In the data rows, 128 means zero.
Some points, one per row:
132 116 112 114 140 123 126 133 98 124 123 120 123 121 102 146 131 137 95 129 154 99 134 142
0 42 253 228 192 197 177 1 94 165 143 100 144 55 237 99 179 179 37 83 43 185 52 95
39 160 207 170 94 179 167 221 180 83 85 83 104 120 138 139 28 152 50 170 114 86 127 70
141 126 142 109 149 121 127 116 97 139 114 179 122 151 101 130 132 147 127 170 137 113 140 162
138 122 140 167 46 146 117 154 118 96 185 143 147 147 74 211 133 133 157 107 88 107 81 164
213 94 102 141 100 151 153 127 143 62 90 133 137 140 130 52 138 79 165 101 156 141 123 120
139 104 113 106 133 123 138 139 98 132 130 112 121 130 96 153 138 135 82 131 162 98 132 158
155 121 123 122 70 54 119 84 174 191 101 84 98 139 101 216 162 174 105 110 156 192 44 193
106 135 126 114 117 164 125 131 155 122 153 130 110 122 142 124 119 127 143 135 119 149 153 110
137 247 140 154 93 52 131 219 74 157 218 142 179 92 161 60 130 248 187 32 66 65 116 197
125 83 37 45 171 126 135 208 24 124 106 100 82 97 10 195 155 168 24 117 226 19 151 180
120 137 114 113 103 138 136 118 131 130 126 100 108 123 136 135 132 117 121 125 146 148 149 110
154 144 148 77 158 120 146 81 112 180 105 204 121 155 73 120 133 148 136 195 138 87 127 160
144 90 117 75 114 105 166 189 64 142 111 108 103 130 71 156 150 138 54 106 190 72 118 181
46 138 108 101 176 190 131 127 145 138 158 133 96 111 135 134 96 146 154 118 100 137 190 72
131 99 158 182 153 152 79 144 119 116 163 207 138 120 126 147 144 103 206 123 22 148 132 142
105 109 141 105 115 136 160 144 157 109 158 124 181 162 133 117 63 107 114 144 146 148 133 135
0 87 203 202 225 116 176 68 107 96 178 121 168 85 140 129 192 198 47 109 13 146 109 118
155 139 110 138 138 133 112 87 135 117 89 117 142 140 140 93 118 107 141 151 140 137 152 103
125 130 123 140 125 116 127 113 129 99 133 114 122 130 126 151 132 129 126 112 151 143 139 93
118 127 126 76 68 145 139 156 156 135 161 139 85 120 125 136 148 139 119 139 151 157 130 152
166 125 112 123 144 109 117 124 131 114 115 139 109 152 122 95 137 139 130 159 134 144 114 150
180 117 85 111 90 58 94 164 130 126 98 134 122 128 125 97 151 87 82 130 180 164 131 151
82 177 118 107 132 58 131 39 188 53 87 202 90 170 61 156 142 66 212 26 177 184 183 70
Then 12 other points, each followed by its number:
148 255 133 177 85 35 161 151 88 133 173 0 202 42 237 0 143 215 150 0 53 29 92 91 0
83 136 137 103 121 190 147 111 140 132 157 88 98 140 139 152 129 153 136 135 137 116 155 90 1
148 110 155 107 137 112 124 104 100 172 96 171 120 136 80 133 174 177 115 189 176 133 130 194 2
142 233 100 182 100 48 149 186 86 128 165 24 191 32 234 0 148 241 173 0 58 41 122 104 3
40 200 150 0 113 207 225 39 227 222 155 0 53 118 128 201 125 163 42 254 143 76 119 197 4
196 105 81 143 118 88 171 156 120 85 102 152 133 85 108 109 158 96 99 130 179 155 132 170 5
110 116 125 121 90 144 134 144 123 144 157 154 111 126 144 145 151 125 141 99 148 152 135 162 6
176 125 125 136 142 118 134 91 147 130 70 118 133 144 152 91 134 104 125 158 165 147 135 90 7
149 255 140 178 121 99 150 150 77 139 169 144 218 66 213 29 138 255 186 50 32 43 138 141 8
207 115 148 109 130 101 166 153 135 127 98 134 99 182 107 79 161 127 119 172 148 155 125 139 9
160 123 131 125 132 121 149 128 115 122 114 125 115 144 131 111 129 130 128 144 139 140 125 140 10
79 157 150 109 94 176 127 146 186 113 172 140 93 100 151 96 113 142 153 162 123 178 177 97 11
Which two of these numbered points are nearest to each point below, looking only along the 4 directions in which the first points spread most? Their numbers follow each, nearest first.
194 87 146 207 66 247 116 150 81 134 129 20 141 121 106 162 190 80 237 122 67 92 110 116 > 6 10
88 129 183 86 172 57 138 113 102 154 28 220 207 155 111 208 165 150 123 151 203 79 110 145 > 2 5
208 123 164 169 195 165 160 39 135 120 81 82 165 238 111 65 125 123 148 178 113 140 144 56 > 7 1
212 105 206 110 243 129 120 112 84 118 35 18 51 133 105 88 77 108 100 183 171 86 165 42 > 4 1
120 106 97 91 172 123 123 143 70 115 99 118 123 129 95 166 150 127 78 120 159 86 138 152 > 2 5
65 126 166 118 113 177 150 150 166 211 183 66 74 128 147 143 119 61 109 130 140 140 195 94 > 1 11
149 122 135 174 138 161 141 100 134 110 156 75 128 121 169 202 92 130 128 91 128 94 150 111 > 1 10
50 153 119 76 95 213 118 150 223 124 200 154 86 98 148 112 118 115 183 173 70 185 219 94 > 11 1
137 182 168 133 71 97 122 159 85 112 148 124 157 105 193 73 123 234 168 42 79 151 140 156 > 0 3
135 203 148 143 129 93 140 134 92 139 165 113 173 109 186 69 123 214 161 66 84 82 124 126 > 0 3
132 143 120 119 106 106 140 61 148 138 109 101 120 143 151 148 138 99 125 113 184 132 122 95 > 7 10
163 124 101 132 126 95 126 135 128 109 106 125 112 113 115 109 125 93 114 107 167 142 144 118 > 9 10
157 123 141 133 135 130 144 112 117 124 105 120 116 155 125 114 122 123 132 152 142 128 135 125 > 10 6
62 153 114 79 96 202 115 163 203 104 182 139 87 96 150 112 124 136 163 148 102 184 196 96 > 11 1
73 149 118 95 118 190 114 146 185 139 172 130 98 114 147 129 121 143 174 153 106 176 183 100 > 11 1
60 133 156 139 125 147 116 164 222 79 141 144 200 124 157 130 4 107 114 145 100 144 156 125 > 11 1
124 103 86 77 147 119 119 170 69 130 112 100 101 105 58 164 140 154 48 134 178 57 139 183 > 2 4
26 135 166 132 119 168 117 215 255 27 106 206 226 99 153 146 0 113 87 132 74 134 161 80 > 11 1
114 104 143 93 159 127 59 148 191 123 124 135 160 112 110 125 48 123 96 160 100 137 157 121 > 1 11
72 183 100 98 131 146 98 192 255 114 91 72 149 177 114 140 82 90 154 112 185 139 129 109 > 11 1
130 142 136 108 162 129 136 103 112 137 126 184 141 155 108 129 126 154 121 186 136 105 141 147 > 10 6
76 199 63 123 144 73 83 55 182 98 120 208 112 156 134 174 155 102 180 73 126 181 169 65 > 7 9
138 109 117 81 116 108 143 126 90 159 96 207 121 181 94 151 147 136 135 206 181 104 125 190 > 5 9
145 121 99 88 110 130 125 120 105 136 130 111 112 91 98 181 147 175 100 149 155 95 121 147 > 2 5
119 126 154 149 114 140 137 127 136 124 119 100 160 140 134 159 79 133 114 141 127 123 123 127 > 1 10
